In the data rows, 500 means zero.
Some points, one per row:
[422 530 500 606 615 547 603 549 618 614 552 549 485 570 622 507 396 376 492 560 613 618 641 544 560 423 546 499 507
 584 406 364 427 448 496]
[433 517 531 529 536 487 474 427 268 359 266 289 432 399 530 419 511 504 432 458 513 491 450 426 420 456 497 528 476
 333 550 522 525 510 504]
[415 388 408 501 452 464 518 435 510 497 579 616 607 599 571 664 522 443 509 424 456 466 492 494 526 461 530 545 487
 531 452 459 490 446 430]
[698 649 651 563 402 432 399 418 436 585 544 560 639 590 598 693 674 699 570 593 528 493 426 520 427 523 446 584 593
 487 554 499 411 489 561]
[406 429 365 425 403 543 564 534 518 436 435 460 554 442 477 458 622 422 409 351 433 444 557 482 535 497 555 700 429
 558 515 407 352 280 341]
[367 554 384 368 543 447 495 512 419 564 531 530 485 569 498 679 404 537 545 634 585 601 529 720 508 466 522 433 524
 429 568 554 545 552 501]
[501 596 436 449 569 448 467 511 393 525 488 444 361 516 688 715 642 633 488 570 509 357 300 408 323 461 474 504 434
 275 358 507 623 628 634]
[318 558 413 452 555 514 543 517 427 545 428 401 460 480 342 581 500 511 570 589 434 427 324 521 447 266 535 562 496
 527 516 326 388 337 419]
[260 416 334 302 371 517 291 353 558 465 324 354 437 475 249 470 356 496 505 579 533 413 492 534 445 362 441 603 722
 627 455 504 383 324 481]
[520 518 623 656 628 651 474 465 564 438 580 572 534 529 678 384 526 643 529 470 594 443 526 377 430 366 441 509 599
 610 468 474 432 434 601]
[405 431 484 467 525 535 210 223 286 372 464 533 631 578 439 552 506 541 571 484 526 531 493 657 540 521 564 713 672
 458 424 439 552 520 529]
[447 374 580 617 591 623 561 499 387 456 451 450 538 438 382 320 497 283 443 470 524 581 479 474 532 604 473 507 355
 388 575 555 434 359 332]
[401 567 488 516 523 425 563 553 429 504 478 422 398 400 428 374 384 530 477 591 526 607 560 399 462 321 473 306 465
 491 657 504 567 528 417]
[591 595 558 541 519 460 341 373 575 641 644 646 546 553 587 515 499 626 574 623 604 532 653 601 564 585 412 452 529
 585 455 602 605 547 552]
[669 740 623 601 527 407 472 450 568 515 508 482 321 437 507 469 330 600 501 531 501 465 621 536 565 507 451 275 569
 652 485 549 487 529 550]
[449 458 468 501 567 696 674 714 604 469 535 500 556 493 495 369 506 434 387 404 463 534 494 490 566 543 661 679 586
 522 645 526 603 678 536]
[459 507 525 495 607 510 445 427 341 455 391 551 478 588 471 576 416 600 610 583 605 559 495 658 488 536 395 344 476
 301 403 443 510 526 509]
[407 333 418 438 501 463 611 547 356 404 378 394 350 484 407 698 488 546 590 457 508 596 445 587 428 382 551 378 490
 340 560 381 422 377 437]
[619 548 584 572 539 580 585 560 644 474 529 574 539 521 472 486 459 549 471 342 408 361 572 477 523 561 475 490 564
 626 496 541 525 583 660]
[476 550 397 522 541 641 794 731 670 589 476 483 593 538 419 557 585 282 389 470 381 496 401 507 487 384 601 689 430
 556 613 420 463 529 407]
15 more points follow, each with its number after it:
[431 619 338 351 523 600 446 457 608 636 459 503 597 423 305 404 657 550 573 521 409 428 510 490 559 367 514 719 624
 642 521 428 452 515 682] 0
[557 446 499 544 515 611 466 475 507 370 528 529 656 634 605 608 466 377 262 210 290 307 462 512 529 473 456 554 519
 531 463 563 566 503 592] 1
[604 499 613 518 423 575 529 514 547 330 387 449 574 469 348 433 496 426 448 324 361 481 455 503 529 555 536 607 514
 514 499 476 430 497 512] 2
[428 470 476 500 530 426 583 545 482 370 402 434 406 615 672 603 384 463 502 502 525 543 548 479 548 430 459 284 425
 508 586 528 523 534 458] 3
[423 308 365 416 405 481 311 300 465 271 313 340 474 400 489 354 544 453 475 430 472 473 582 327 442 339 312 408 435
 542 329 364 461 479 432] 4
[562 684 642 642 709 495 416 409 483 699 719 714 561 478 687 323 464 455 424 511 536 410 418 258 377 513 354 402 433
 345 395 551 614 694 508] 5
[568 498 519 494 491 432 450 415 488 496 317 333 295 461 476 684 509 569 540 441 327 383 321 533 535 656 589 426 503
 512 439 534 550 543 450] 6
[425 444 524 529 510 512 492 495 425 441 472 415 469 397 519 472 632 422 458 401 453 480 490 496 552 572 514 601 435
 505 552 506 496 506 335] 7
[597 360 560 514 381 545 494 445 393 308 248 297 536 446 286 433 571 299 393 394 396 544 440 407 472 540 515 654 405
 502 546 594 461 398 441] 8
[562 405 569 559 535 690 706 665 491 506 540 485 570 418 476 392 630 492 428 534 514 596 540 496 512 650 574 537 377
 409 549 630 454 410 411] 9
[552 477 528 505 411 505 469 576 553 553 641 590 614 504 619 455 624 504 563 534 606 505 399 356 328 440 432 532 449
 389 486 491 463 565 489] 10
[528 463 548 476 364 479 508 525 446 421 391 432 554 399 403 430 711 566 581 453 374 448 405 395 491 581 500 577 446
 442 466 537 393 354 404] 11
[579 466 533 496 412 366 362 421 574 509 419 426 398 521 481 480 388 543 508 461 430 428 547 458 542 518 505 321 535
 556 518 528 537 524 515] 12
[463 284 371 410 399 568 510 532 633 448 467 481 508 533 424 517 402 424 455 374 437 436 474 537 533 519 556 598 632
 622 511 566 554 485 546] 13
[557 328 414 355 290 290 443 471 494 386 376 453 458 547 431 414 335 525 506 348 345 442 460 413 493 470 406 280 579
 636 575 590 553 497 613] 14
Which two of these numbered points are nearest to each point below by angle, seen from the average point of the first points? Their numbers follow each, nearest first.
[367 212 425 401 393 498 418 509 535 461 521 494 533 539 407 467 354 327 385 400 433 532 556 575 611 569 631 564 586
 580 502 428 588 528 390] > 13 14
[611 469 529 490 391 519 562 575 580 570 569 620 631 531 584 474 606 499 459 444 525 480 531 476 470 496 438 475 368
 410 391 467 491 486 460] > 10 9
[605 458 595 564 483 519 826 813 576 642 584 531 470 390 468 347 659 538 576 504 500 655 444 387 393 631 543 498 455
 347 656 563 437 374 504] > 9 10
[431 416 475 524 425 462 525 563 478 435 506 467 438 427 428 402 515 511 548 444 484 553 411 431 492 494 595 582 520
 437 522 396 448 421 400] > 11 7
[533 336 454 512 485 410 609 541 313 284 482 573 449 482 508 305 338 487 522 508 580 544 397 350 331 444 484 323 504
 533 724 568 546 569 434] > 14 3
[306 637 424 436 626 481 398 475 584 767 451 423 482 521 456 664 628 652 584 678 526 510 659 575 538 391 378 499 531
 495 336 383 477 461 448] > 0 4
[422 448 439 549 563 507 499 453 469 404 550 508 402 636 514 725 321 621 523 438 383 326 364 553 484 418 430 289 582
 478 550 614 640 606 628] > 14 3
[470 640 526 519 561 412 293 346 442 571 576 593 486 566 681 537 476 509 548 584 578 462 439 533 474 445 545 542 530
 446 307 382 520 645 508] > 5 10
